A hidden rule labels the rows of this table. It goes by one to three of the table's principal directions, not those with the most spread.
[ 0.383  2.948  0.081  1.108  1.391 -1.405 -0.456 -3.036  0.450 -2.461
  1.659 -0.829  1.536 -1.030 -0.710 -0.640  1.348 -0.675  0.746  0.945
  0.902 -0.448  0.165 -2.663 -0.312 -1.317 -0.204  0.819  0.086 -0.896
 -0.808 -0.969] B
[ 2.349 -0.504 -0.480  0.044  0.511  1.303 -0.236  0.115 -1.170  0.712
  0.003  0.334  0.842 -0.729  0.162  0.796  1.807  0.456 -1.475 -0.887
 -0.712  2.063 -1.120  1.774  1.779  1.050  0.341 -0.015 -1.766  0.882
  0.573  0.009] A
[ 1.186  0.241 -0.087  0.220 -0.413 -0.722  0.182 -0.922 -0.825  0.269
  0.598  0.240  0.653 -0.082  0.258 -0.035  0.585 -0.716 -0.658 -0.046
  1.375  0.560 -0.401 -0.377 -0.215 -0.899  0.823  0.483 -0.947  0.269
  0.266  0.420] C
[ 0.417  0.417 -0.342 -0.109 -0.080 -0.460  0.669 -0.580 -0.643 -0.744
  0.176 -0.008  0.583 -0.095  0.531  0.300 -0.117 -0.089 -0.486 -0.804
  1.093  0.380 -0.412 -0.075 -1.458 -0.681  0.977  0.096 -0.497  0.863
 -0.319  0.550] A
[-0.565  0.089  0.243  0.013 -0.467 -0.338  0.293 -0.322  0.447  0.348
 -0.571 -0.101 -0.251  0.245 -0.070 -0.389 -0.729 -0.439  0.970  0.631
  0.209 -0.842  0.374 -0.635  0.048 -0.571 -0.356 -0.064  0.287 -0.987
 -0.136 -0.166] C
[-1.136  1.691  0.221  0.244  0.965 -0.720  1.104 -0.020  1.112 -1.676
  0.944 -0.336 -0.533  0.436 -0.823 -0.717 -0.298 -0.051  1.302 -0.190
 -0.115 -1.403  0.530 -1.027 -1.331 -1.118 -1.138  0.264  1.142 -1.318
 -0.941 -0.861] A
[ 2.258 -3.399 -0.039  0.916  0.379  0.595 -2.405  0.763 -3.462  2.803
  3.162  1.582  1.003  0.712 -0.479  0.792  2.929  1.001 -3.328 -1.337
 -0.537  3.862 -2.160  2.043  2.736  1.855  2.353 -0.105 -1.792  2.826
  1.335  0.505] C
[ 0.673  1.089 -0.097  0.637  1.330 -0.465  0.440 -0.178 -0.667 -0.798
  1.254 -0.126 -0.157  0.202 -0.677 -0.816  1.258  0.883  0.864  0.070
 -0.840 -0.701  0.008 -1.107  0.588 -0.267 -0.615 -0.541  0.106 -1.092
 -0.770 -1.288] B
[-0.859 -1.500  0.512  0.646 -0.831  0.110 -1.801 -0.778 -0.108  1.427
 -0.488 -0.122  0.941 -0.724  0.131  0.157 -0.219 -0.204 -0.184  1.447
  0.295  1.011  0.007  0.128  1.808  0.646  0.724 -0.131  0.117  0.150
  0.791  0.353] C
[-1.391  0.268  0.584  0.745 -0.228 -0.955 -1.304 -0.552  0.426  0.132
  0.445 -0.453  0.180 -0.198 -0.269 -0.885 -0.027 -0.053  0.989  1.853
  0.534 -0.758  0.867 -1.488  0.890 -0.226 -0.179 -0.125  1.078 -0.980
  0.094 -0.403] B
[ 2.347 -1.226 -0.202  0.624 -0.390  0.001 -0.769 -0.475 -1.939  0.936
  1.362  0.622  1.702 -1.444  0.684  0.938  1.990 -0.401 -3.544 -0.464
  1.707  3.467 -1.273  1.766  0.762  0.225  2.091  1.017 -2.055  2.278
  1.585  1.467] A
[-0.686  0.624  0.142  0.371  0.438 -0.251  1.166 -0.454  0.320 -0.495
 -0.496 -0.362 -0.143  0.040 -0.382 -0.597 -0.605  0.293  1.727  0.339
 -0.562 -1.103  0.266 -0.742  0.065 -0.748 -0.765 -0.604  0.480 -1.707
 -0.856 -0.910] C
[ 0.733  0.272 -0.252 -0.487  0.422  1.276  0.573 -0.249  0.786 -0.046
 -1.617 -0.182 -0.240 -0.369 -0.167  0.385 -0.187 -0.061  0.636 -0.131
 -1.694 -0.300 -0.106  0.491  0.830  0.691 -1.210 -0.160 -0.464 -0.704
 -0.218 -0.598] C
[ 0.402  1.057 -0.173 -0.306  0.631 -0.040  1.254  0.865 -0.132 -0.128
  0.558  0.273 -0.980  1.666 -0.624 -0.689  0.295  0.431  1.558 -1.107
 -0.678 -1.332 -0.120 -0.372 -0.177 -0.709 -1.003 -0.530  0.008 -1.278
 -0.980 -1.116] A
[ 0.197  1.098  0.049  0.642  1.211 -0.883  0.359 -0.093 -0.813 -0.630
  2.573  0.327  0.066  1.438 -1.063 -0.760  1.230  0.439  0.808 -1.082
  0.098 -0.313 -0.560 -0.879 -0.263 -1.059 -0.027 -0.104  0.102 -0.606
 -0.966 -1.076] A
[ 0.562  1.516 -0.357 -0.166  0.934 -0.092  0.730 -0.647  0.567 -1.954
  0.214 -0.363  0.085 -0.728 -0.050  0.202  0.284 -0.148 -0.373 -0.381
 -0.165 -0.293  0.119 -0.504 -1.369 -0.195 -0.402  0.566 -0.010  0.253
 -0.425 -0.122] B
[-1.004  0.423  0.135 -0.316 -0.516 -0.677  0.164  0.254  0.703 -0.377
 -0.134 -0.134 -0.613  0.419  0.167 -0.358 -0.937 -0.407  0.479  0.383
  0.715 -1.142  0.707 -0.787 -1.244 -0.574 -0.154  0.194  0.808 -0.211
 -0.114  0.277] B
[ 1.128  0.150 -0.180 -0.639 -0.206  0.981  0.296  0.166  0.530  0.724
 -1.469  0.043 -0.544  0.018  0.022  0.130  0.034 -0.382  0.462  0.170
 -1.044 -0.464  0.084  0.364  1.125  0.507 -1.068 -0.022 -0.661 -0.776
  0.210 -0.344] C
[-1.686  2.541  0.155 -0.376  0.760 -0.207  2.668  0.315  2.101 -1.558
 -0.924 -0.585 -1.395  1.341 -0.933 -1.147 -1.569 -0.080  3.837 -0.389
 -0.938 -3.261  0.920 -1.214 -1.280 -1.812 -2.571 -0.518  1.404 -3.400
 -1.865 -1.750] A
[-1.085 -0.845  0.335  0.059 -1.774 -1.043 -1.689 -0.470  0.001  0.627
 -0.147 -0.128  0.710 -0.654  1.048  0.188 -0.738 -0.889 -1.229  1.331
  2.551  0.627  0.552 -0.386 -0.689 -0.215  1.648  0.622  0.355  1.438
  1.108  1.668] B
[ 1.330 -0.246 -0.302 -0.016  1.244  0.505  0.155  0.820 -1.186  0.525
  1.265  0.657 -0.837  1.551 -0.931 -0.316  1.311  1.072  0.490 -1.176
 -2.046 -0.327 -0.699 -0.109  1.110  0.711 -0.565 -0.815 -0.437 -0.320
 -0.676 -1.291] B
[ 2.039 -1.949 -0.769 -1.049 -0.448  2.479 -0.133 -0.190 -0.680  1.288
 -2.598  0.368  0.714 -0.873  0.934  1.991 -0.158  0.113 -1.719 -1.302
 -1.474  2.186 -1.371  2.619  1.078  2.055  0.735 -0.276 -2.043  2.020
  0.657  0.921] C
[ 0.381  0.415 -0.231 -0.296  0.160 -0.045  0.507  0.010 -0.176 -0.393
  0.185  0.128 -0.099  0.483  0.006  0.091 -0.001 -0.005  0.048 -0.788
  0.096 -0.188 -0.246 -0.068 -0.776 -0.294  0.095  0.009 -0.235  0.264
 -0.354 -0.012] B
[-0.472 -0.346  0.151 -0.191  0.183  0.310  0.274  1.393  0.185  0.574
  0.352  0.335 -1.016  1.120 -0.521 -0.347 -0.104  0.406  0.614 -0.464
 -0.894 -0.594  0.103  0.416  0.304  0.205 -0.765 -0.326  0.491 -0.602
 -0.176 -0.502] C
[ 0.454 -1.614 -0.383 -0.565 -0.846  0.306 -0.050  0.779 -1.323  0.994
 -0.745  0.412 -0.165  0.342  0.940  0.568 -0.496  0.582 -0.924 -0.634
  0.185  0.596 -0.427  0.828 -0.376  0.695  1.286 -0.694 -0.541  1.525
  0.278  0.927] B
[ 1.207 -2.011 -0.195  0.204  0.650  1.356 -0.643  0.833 -1.399  1.258
  0.436  0.624  0.195 -0.088 -0.271  0.751  1.162  1.097 -1.399 -0.891
 -1.797  1.895 -1.121  1.826  1.850  1.766  0.471 -0.521 -0.905  1.144
  0.477 -0.115] C
[ 1.768  2.367 -0.879 -0.257  3.665  1.377  3.312  0.430  0.187 -2.836
  0.743 -0.019 -1.131  0.761 -1.663 -0.083  1.186  1.633  1.579 -2.818
 -4.053 -1.273 -0.881  0.142 -0.699  0.151 -2.535 -0.735 -0.304 -1.584
 -2.349 -2.604] A
[-0.191  0.509 -0.025 -0.165  0.688  0.215  1.376  0.794  0.348 -0.264
 -0.008  0.094 -1.013  0.950 -0.639 -0.500 -0.269  0.438  1.375 -0.649
 -1.228 -1.200  0.097 -0.061 -0.131 -0.350 -1.215 -0.505  0.394 -1.354
 -0.822 -0.979] C
[-1.813  0.232  0.772  1.023 -1.948 -2.907 -0.937 -2.076 -0.284  0.227
  1.250 -0.223  1.560 -0.180  0.671 -0.723 -0.934 -1.717 -0.057  1.626
  4.595  0.168  0.486 -1.998 -1.525 -2.670  2.208  0.930  0.504  0.142
  0.477  1.406] C
[-0.539  0.156  0.043 -0.808 -0.638  0.503  0.435  0.678  1.245  0.286
 -1.562 -0.130 -0.935  0.297  0.178 -0.012 -1.119 -0.453  0.822  0.260
 -0.396 -1.130  0.645  0.174 -0.206  0.083 -1.037 -0.001  0.391 -0.735
  0.063  0.030] C
[-1.071 -5.627 -0.062 -0.941 -1.483  3.066 -3.585  1.802 -1.287  4.147
 -2.709  0.732 -0.116  0.945  0.727  1.848 -1.258  1.771 -0.872 -0.370
 -2.888  2.076 -1.059  2.974  3.337  4.488  1.561 -2.088 -0.148  2.929
  1.005  0.895] B
[ 1.776 -0.747 -0.306  0.188  0.703  0.960 -0.080  0.234 -1.189  0.827
 -0.102  0.270  0.055 -0.279 -0.178  0.179  1.311  0.910 -0.386 -0.198
 -1.649  0.795 -0.653  0.707  2.007  1.146 -0.176 -0.677 -1.029 -0.043
  0.143 -0.633] B
[-3.524 -2.591  1.550  1.388 -2.180 -0.526 -4.727 -0.569  0.696  2.912
  0.170 -0.297  1.565 -0.770  0.066 -0.195 -0.512 -0.747 -0.166  3.348
  1.910  1.609  0.758  0.102  3.244  0.830  1.335  0.309  1.458  0.250
  1.935  0.975] A
[ 0.087 -0.157  0.096  0.542 -0.127 -0.757 -0.602 -0.441 -0.911  0.212
  1.262  0.174  0.739  0.134  0.037 -0.137  0.625 -0.030 -0.510 -0.028
  1.196  0.753 -0.346 -0.304  0.007 -0.495  1.059  0.131 -0.228  0.556
  0.155  0.289] A
[-0.905 -0.020  0.354  0.261 -0.803 -0.973  0.297 -0.219  0.281  0.070
  0.003 -0.125  0.036 -0.261  0.280 -0.398 -0.770 -0.614  0.040  0.809
  1.410 -0.329  0.526 -0.508 -0.742 -1.001  0.341  0.349  0.460 -0.399
  0.272  0.531] C
[ 0.203  2.812  0.302  1.215  0.697 -2.624  0.580 -2.394  0.031 -2.050
  2.560 -0.420  0.975 -0.384 -0.593 -1.243  0.979 -1.174  0.520  0.892
  2.403 -0.834  0.400 -2.934 -1.480 -2.731  0.183  1.169  0.193 -1.240
 -0.608 -0.461] C
[ 0.021 -0.223 -0.083 -0.511 -1.068  0.124 -0.361 -0.373  0.618 -0.031
 -1.367 -0.240  0.277 -1.083  0.969  0.617 -0.781 -0.838 -1.086  0.627
  1.011  0.379  0.386  0.314 -0.710  0.229  0.486  0.622 -0.210  0.972
  0.785  1.215] B
[-0.561  0.023  0.053  0.049 -0.790 -0.333 -0.351 -1.407  0.393 -0.240
 -1.379 -0.565  0.786 -1.098  0.723  0.232 -0.996 -0.555  0.124  1.134
  0.911 -0.061  0.370 -0.694 -0.331 -0.218  0.574  0.062  0.062  0.139
  0.154  0.598] C
[-0.885 -2.278  0.288 -0.114 -0.144  1.427 -1.229  1.353  0.098  1.799
 -0.958  0.236 -0.753  0.323 -0.345  0.259 -0.406  0.922  0.208  0.466
 -2.284  0.273  0.035  1.191  2.205  2.059 -0.536 -0.905  0.564  0.000
  0.449 -0.334] C
[ 0.955 -0.992 -0.024  0.414 -0.064  0.435 -0.634 -0.912 -0.780  0.741
 -0.068  0.154  1.046 -0.889  0.120  0.588  0.644 -0.134 -1.124  0.139
 -0.065  1.612 -0.732  0.689  1.188  0.531  0.791  0.155 -0.980  0.716
  0.585  0.342] C
[ 0.869 -0.080 -0.206 -0.193  0.520  0.678  0.779  0.475 -0.397  0.426
 -0.019  0.352 -0.410  0.718 -0.408  0.013  0.418  0.376  0.452 -0.958
 -1.159 -0.050 -0.539  0.573  0.614  0.146 -0.558 -0.406 -0.558 -0.521
 -0.372 -0.659] C
[-0.142  0.510 -0.149 -0.214  0.774  1.199  0.202 -0.349  0.815 -0.556
 -0.973 -0.338  0.230 -0.147 -0.385  0.415 -0.145  0.290  0.904 -0.557
 -1.457 -0.052 -0.288  0.538  0.561  0.585 -0.895 -0.270 -0.014 -0.483
 -0.590 -0.734] A
[ 0.760 -0.174 -0.154  0.142  0.346  0.064 -0.067  0.063 -0.706  0.026
  0.427  0.144  0.079 -0.128  0.004  0.044  0.675  0.393 -0.506 -0.171
 -0.296  0.394 -0.256  0.083  0.323  0.340  0.242 -0.153 -0.376  0.351
  0.040 -0.089] B
[ 0.786 -2.593 -0.156 -0.251 -0.938  1.163 -1.190  0.714 -1.187  2.008
 -0.753  0.579  0.477 -0.368  0.745  1.109  0.197  0.302 -1.960 -0.341
 -0.228  2.147 -0.843  2.069  1.339  1.599  1.330 -0.237 -1.061  1.944
  1.176  1.139] A
[-0.522 -0.998 -0.063 -0.293  0.456  1.173 -0.602  1.023  0.077  0.463
 -0.477  0.088 -0.535  0.491 -0.295  0.320 -0.169  1.012  0.333 -0.439
 -1.854  0.007 -0.152  0.846  0.904  1.475 -0.453 -0.772  0.447  0.282
 -0.177 -0.446] B
[-2.785 -1.546  0.598 -0.345 -0.620  1.033 -1.024  2.044  1.373  1.412
 -1.305 -0.087 -1.285  0.959 -0.367 -0.202 -1.544  0.704  1.533  0.663
 -1.525 -0.976  0.801  0.893  1.233  1.293 -1.110 -0.904  1.786 -0.808
  0.109 -0.360] A
[-1.480  3.126 -0.083 -0.366  1.041 -0.102  2.075 -0.637  2.887 -3.462
 -1.551 -1.377 -0.545 -1.316 -0.103 -0.353 -1.442 -0.313  1.835  0.525
 -0.513 -2.332  1.415 -1.136 -2.313 -0.975 -2.190  0.424  1.499 -1.846
 -1.192 -0.726] A
[ 1.382 -1.787 -0.284  0.273 -0.137  0.479 -1.826  0.318 -2.137  1.426
  0.659  0.485  0.751 -0.153  0.497  0.515  1.495  1.019 -1.680 -0.152
 -0.175  1.898 -0.869  0.858  1.755  1.554  1.570 -0.624 -1.039  1.899
  0.766  0.456] B
[-0.727  0.406  0.125 -0.009 -0.070 -0.627  0.118  0.201  0.338 -0.581
  0.612 -0.041 -0.219  0.256 -0.025 -0.205 -0.311 -0.205 -0.022 -0.071
  0.714 -0.404  0.311 -0.382 -1.128 -0.526  0.097  0.310  0.582  0.120
 -0.094  0.227] A
[ 0.969 -1.761 -0.290 -0.336 -0.030  1.331 -0.268  1.159 -1.021  1.343
 -0.338  0.593 -0.089  0.231  0.185  0.788  0.454  0.752 -1.130 -1.091
 -1.111  1.436 -0.901  1.942  1.101  1.376  0.472 -0.493 -0.876  1.172
  0.474  0.302] A
[ 1.274 -0.897 -0.552 -0.500  0.939  1.498  0.505  0.436 -0.775  0.237
 -0.372  0.451 -0.239  0.529 -0.280  0.832  0.345  0.899 -0.375 -1.729
 -2.197  0.684 -1.110  1.245  0.456  1.294 -0.099 -0.651 -0.852  0.792
 -0.466 -0.428] C
[-1.251 -0.859  0.615  0.530 -1.269 -0.813 -1.924 -0.650  0.175  1.050
 -0.152 -0.246  0.569 -0.561  0.369 -0.301 -0.421 -0.570 -0.128  2.015
  1.366  0.179  0.675 -0.795  0.887  0.056  0.767  0.186  0.600  0.103
  0.888  0.663] B
[-0.234  0.258  0.058  0.296  0.535 -0.315  0.869 -0.177 -0.138 -0.417
  0.533  0.038 -0.134  0.391 -0.455 -0.304 -0.135  0.200  0.624 -0.406
 -0.311 -0.398 -0.158 -0.358 -0.426 -0.600 -0.206 -0.197  0.198 -0.635
 -0.598 -0.516] C
[-1.158  0.178  0.199 -0.104 -0.635 -0.597 -0.630  0.058  0.605 -0.398
  0.109 -0.227  0.100 -0.156  0.382 -0.015 -0.609 -0.427 -0.297  0.481
  1.266 -0.150  0.560 -0.305 -1.043 -0.290  0.437  0.447  0.712  0.549
  0.280  0.714] B
[ 0.295 -2.060  0.049  0.196 -0.433  0.553 -0.917  0.671 -1.286  1.663
  0.174  0.526  0.305  0.091  0.232  0.450  0.383  0.586 -1.117 -0.261
 -0.245  1.522 -0.700  1.322  1.280  0.998  1.054 -0.444 -0.544  1.089
  0.666  0.484] A
[ 1.243 -2.892 -0.390 -0.731 -0.840  2.035 -1.449  1.114 -1.147  2.321
 -1.424  0.667  0.196 -0.188  0.810  1.473  0.255  0.572 -2.026 -0.727
 -1.151  2.230 -1.006  2.611  1.819  2.449  1.065 -0.478 -1.319  2.287
  1.201  1.050] B
[ 1.177  2.142 -0.763 -0.969  1.234 -0.050  3.191  0.498  0.256 -2.042
  0.220  0.175 -1.298  1.267 -0.351 -0.179 -0.310  0.112  0.945 -2.308
 -0.800 -1.764 -0.232 -0.458 -2.797 -1.219 -1.161 -0.007 -0.267 -0.667
 -1.579 -0.749] C
[-0.570 -4.773  0.382  0.337 -1.766 -0.019 -4.608  1.390 -2.670  3.543
  1.962  1.252  0.802  0.823  0.707  0.996  0.823  0.675 -3.572  0.097
  1.253  3.365 -0.988  1.645  1.641  2.443  3.601 -0.204 -0.214  4.357
  2.117  2.162] B
[-1.240 -0.325  0.185 -0.592 -0.993  0.144 -0.455  0.942  0.792  0.673
 -0.899 -0.022 -0.639  0.716  0.298 -0.065 -1.081 -0.224  0.652  0.247
  0.374 -0.750  0.566  0.179 -0.231  0.100 -0.222 -0.142  0.693 -0.097
  0.189  0.351] A
[ 1.992  3.157 -0.392  0.255  0.765 -1.421  0.553 -1.882  0.526 -2.973
  1.277 -0.602  0.931 -2.141  0.415 -0.102  1.573 -1.311 -1.751  0.633
  2.081  0.148  0.493 -1.568 -2.012 -1.336  0.052  1.940 -0.696  0.516
  0.329  0.531] B
[ 0.762 -0.885 -0.374 -0.365  0.730  1.142  0.229  0.721 -0.686  0.358
  0.110  0.499 -0.289  0.769 -0.338  0.596  0.360  0.827 -0.346 -1.551
 -1.677  0.631 -0.929  1.171  0.373  1.053 -0.012 -0.525 -0.539  0.768
 -0.330 -0.340] A
Which label does each new row get?
[ 1.187  0.638 -0.632 -0.529  2.000  1.333  0.858  1.368 -0.181 -1.100
  0.623  0.241 -1.027  0.747 -0.786  0.233  1.113  1.430  0.101 -1.874
 -2.756 -0.317 -0.536  0.764  0.012  1.230 -1.254 -0.564 -0.121  0.176
 -0.905 -1.198]: B
[ 0.205 -1.076 -0.003  0.399  0.699  0.499  0.396  0.413 -1.058  0.918
  0.394  0.410 -0.240  0.899 -0.692 -0.154  0.308  1.048  0.766 -0.700
 -1.647  0.144 -0.727  0.385  1.296  0.434 -0.129 -1.054 -0.203 -0.603
 -0.579 -0.947]: C
[ 0.393 -1.721  0.210  0.284 -1.400  0.176 -1.235 -0.685 -0.324  1.229
 -0.706  0.087  1.329 -1.915  0.982  0.949 -0.003 -0.948 -2.499  1.015
  1.543  2.365 -0.238  1.335  0.703  0.526  1.528  0.909 -0.888  1.608
  1.759  1.753]: C
[ 3.052 -2.122 -0.469  0.640  0.847  0.579 -1.504  0.290 -3.928  2.175
  3.167  1.565  1.233  1.562 -0.530  0.683  3.209  1.228 -2.234 -2.488
 -0.472  3.309 -2.664  1.577  2.232  1.114  2.288 -0.571 -2.405  2.448
  0.300 -0.109]: A
[ 2.086 -1.750 -0.066  0.358 -0.346  0.540 -1.300 -0.718 -1.591  1.872
  0.489  0.686  1.058 -0.514  0.127  0.729  1.454 -0.329 -2.037 -0.030
  0.004  2.344 -1.159  1.018  2.018  0.949  1.256  0.336 -1.762  1.340
  1.155  0.588]: C
[ 0.967  0.261 -0.313 -0.485 -0.811  0.640  0.373 -1.437  0.662 -0.250
 -2.340 -0.471  0.955 -1.811  1.046  0.938 -0.651 -1.047 -0.770  0.477
  0.656  0.741 -0.039  0.574 -0.203  0.036  0.234  0.617 -1.080  0.452
  0.563  0.927]: C
[-0.209 -0.991 -0.278 -1.152 -0.542  1.338 -0.104  1.251  0.523  0.717
 -1.773  0.167 -0.943  0.551  0.418  0.692 -1.041  0.253 -0.001 -0.605
 -1.210 -0.302  0.064  1.118 -0.068  1.290 -0.376 -0.450  0.080  0.688
  0.121  0.355]: B
[-0.150  1.142 -0.320 -0.328  1.143  0.753  0.854 -0.153  0.806 -1.299
 -0.958 -0.489 -0.468  0.031 -0.398 -0.043 -0.320  0.667  1.498 -0.381
 -1.834 -1.220  0.172 -0.428 -0.121  0.411 -1.312 -0.640  0.416 -0.948
 -1.091 -1.112]: B
[-0.927 -0.623  0.015 -0.539 -0.155  0.500  1.448  0.863  0.225  0.738
 -1.081  0.276 -1.138  1.648 -0.367 -0.202 -1.540  0.383  1.917 -0.908
 -1.264 -1.357 -0.109  0.222 -0.271 -0.281 -0.755 -1.014  0.431 -1.205
 -0.960 -0.674]: C
[ 0.148 -0.622 -0.068 -0.114  0.192  0.706 -0.258  1.057 -0.255  0.518
 -0.170  0.132 -0.361  0.059 -0.014  0.088  0.355  0.735 -0.173 -0.155
 -0.906  0.285 -0.068  0.842  0.905  0.880 -0.246 -0.465 -0.007  0.131
  0.183 -0.186]: A
[-0.302  1.394  0.010  0.047  1.119 -0.569  1.752  0.383  0.231 -1.003
  1.094  0.089 -1.008  1.498 -1.010 -0.918 -0.063  0.367  1.839 -0.953
 -0.746 -1.743  0.082 -1.016 -0.982 -1.216 -1.177 -0.340  0.609 -1.659
 -1.360 -1.329]: C
[ 0.784  1.536 -0.061  0.221 -0.205 -1.294  0.908 -0.514 -0.377 -0.636
  0.869 -0.042  0.259  0.019  0.252 -0.642  0.574 -0.621  0.074  0.056
  1.875 -0.415  0.173 -0.968 -0.972 -1.719  0.255  0.493 -0.436 -0.575
 -0.128  0.106]: A
[ 0.882  2.628 -0.055  0.430  0.992 -0.872  2.093 -0.899  0.063 -0.969
  0.934 -0.107 -0.039  0.912 -0.904 -1.152  0.748 -0.356  2.223 -0.558
  0.281 -1.465 -0.122 -1.400 -0.197 -2.244 -1.238 -0.023 -0.419 -2.626
 -1.314 -1.594]: A
[ 0.680 -1.542 -0.399 -0.200 -0.246  0.943 -0.500  0.313 -1.212  0.729
 -0.417  0.333  0.751 -0.309  0.657  1.051  0.219  0.657 -1.456 -1.026
 -0.133  1.840 -0.987  1.692  0.342  1.089  1.345 -0.417 -0.929  1.897
  0.388  0.797]: A
[-0.437  1.231  0.132  0.402  0.941 -1.001  1.245  0.542  0.238 -1.399
  1.669 -0.033 -0.652  0.277 -0.626 -0.784  0.311  0.201  0.273 -0.264
  0.216 -0.869  0.409 -0.706 -1.362 -1.094 -0.633  0.335  0.807 -0.824
 -0.534 -0.515]: A
[-0.742  1.916  0.155 -0.213  1.204  0.202  2.346  0.950  1.445 -0.738
 -0.396 -0.232 -1.812  1.512 -1.320 -1.312 -0.556  0.450  3.501 -0.325
 -2.077 -2.973  0.713 -0.892  0.148 -1.008 -2.920 -0.789  1.061 -3.553
 -1.591 -2.233]: C
[ 0.219 -0.904  0.002  0.224  1.225  0.488  0.270  1.316 -0.983  0.621
  1.547  0.697 -0.890  1.547 -1.133 -0.262  0.795  1.259  0.372 -1.283
 -2.016  0.014 -0.724  0.519  0.839  0.656 -0.431 -0.781  0.153 -0.259
 -0.607 -1.091]: C
[-1.056  2.209  0.440  0.767  1.442 -0.715  0.712 -0.166  1.193 -1.482
  1.533 -0.426 -0.377  0.486 -1.403 -1.217  0.537  0.075  2.043  0.294
 -0.529 -1.533  0.593 -1.372  0.028 -1.205 -1.753  0.164  1.206 -2.392
 -1.022 -1.682]: A
[ 0.771  0.784  0.006  0.262 -0.754 -0.879  0.378 -0.931  0.045 -0.521
  0.098 -0.214  0.993 -1.486  0.791  0.137  0.306 -1.180 -1.402  0.591
  2.430  0.905  0.156  0.020 -0.904 -1.191  0.785  1.181 -0.740  0.427
  0.827  1.122]: A
[ 0.986  0.283 -0.377 -0.366  0.869  0.373  0.591  0.946 -0.458 -0.390
  0.866  0.397 -0.719  0.807 -0.373  0.046  0.740  0.568 -0.326 -1.268
 -0.976 -0.132 -0.378  0.334 -0.401  0.355 -0.375 -0.106 -0.267  0.361
 -0.364 -0.408]: B
[-1.165  0.376  0.211  0.174  0.275 -0.694  0.178  0.266  0.633 -1.213
  1.139 -0.090 -0.090 -0.180 -0.151 -0.026 -0.352 -0.197 -0.662 -0.216
  0.788  0.018  0.307 -0.102 -1.741 -0.504  0.189  0.706  0.899  0.550
  0.001  0.460]: A
[-1.056  0.272  0.266  0.056 -0.470 -0.666 -0.345  0.352  0.602 -0.253
  0.191 -0.203 -0.282 -0.098  0.184 -0.370 -0.441 -0.268  0.064  0.754
  0.917 -0.549  0.759 -0.484 -0.646 -0.369 -0.030  0.284  0.824 -0.115
  0.235  0.339]: B
[-0.027  0.434 -0.091 -0.328  1.015  0.194  0.474  1.647 -0.032 -0.179
  1.083  0.361 -1.500  1.714 -0.883 -0.613  0.481  0.905  0.991 -0.965
 -1.544 -1.280  0.103 -0.215 -0.056  0.289 -1.142 -0.560  0.653 -0.669
 -0.744 -1.116]: B
[ 1.711 -1.543 -0.622 -0.528  0.580  1.095 -0.062  1.295 -1.790  0.910
  0.728  0.939 -0.457  1.130 -0.056  0.742  0.967  1.123 -1.332 -2.043
 -1.494  1.152 -1.274  1.434  0.334  1.410  0.712 -0.632 -1.064  1.756
 -0.020  0.052]: B
[-1.360 -3.138  0.075 -1.110  0.359  3.136 -0.307  2.910  0.912  2.153
 -2.414  0.490 -2.264  1.422 -0.811  0.720 -1.547  1.676  1.184 -0.798
 -5.042 -0.603 -0.111  2.400  2.256  3.311 -1.890 -1.672  0.992 -0.338
 -0.190 -0.988]: C
[-2.537 -1.756  0.903  1.386 -0.771 -0.084 -2.245 -1.116  0.072  1.378
 -0.819 -0.670  1.437 -1.201  0.034 -0.200 -0.716  0.438  0.938  2.417
  0.193  0.852  0.353 -0.196  2.606  0.638  0.730 -0.837  1.022 -0.680
  0.468 -0.074]: A
[ 2.574 -2.781 -0.409  0.124 -0.356  1.421 -1.393 -0.054 -2.499  2.461
 -0.155  0.854  1.177 -0.519  0.537  1.273  1.581  0.590 -2.453 -0.708
 -0.703  3.143 -1.703  2.172  2.601  1.898  1.759 -0.409 -2.268  2.163
  1.181  0.738]: C
[ 0.036 -0.352  0.021 -0.122 -0.695 -0.175 -1.096  0.340 -0.219  0.547
 -0.196 -0.048 -0.007 -0.215  0.555 -0.061  0.192  0.015 -0.503  0.761
  0.644  0.105  0.388 -0.137  0.391  0.454  0.447 -0.027  0.036  0.588
  0.606  0.502]: B
[ 0.228 -0.083  0.015  0.403  0.234  0.014  0.044 -0.880 -0.246 -0.076
 -0.037 -0.109  0.667 -0.546 -0.079  0.127  0.179 -0.052 -0.070  0.167
 -0.055  0.510 -0.299 -0.046  0.421 -0.092  0.238 -0.002 -0.331 -0.117
 -0.038 -0.104]: C
[ 0.698 -2.555 -0.033  0.235  0.717  1.955 -1.610  1.208 -1.406  2.318
  0.045  0.635 -0.111  0.763 -0.704  0.467  1.219  1.693 -0.121 -0.559
 -3.015  1.420 -1.097  1.725  3.598  2.579 -0.067 -1.384 -0.559  0.434
  0.243 -0.938]: B
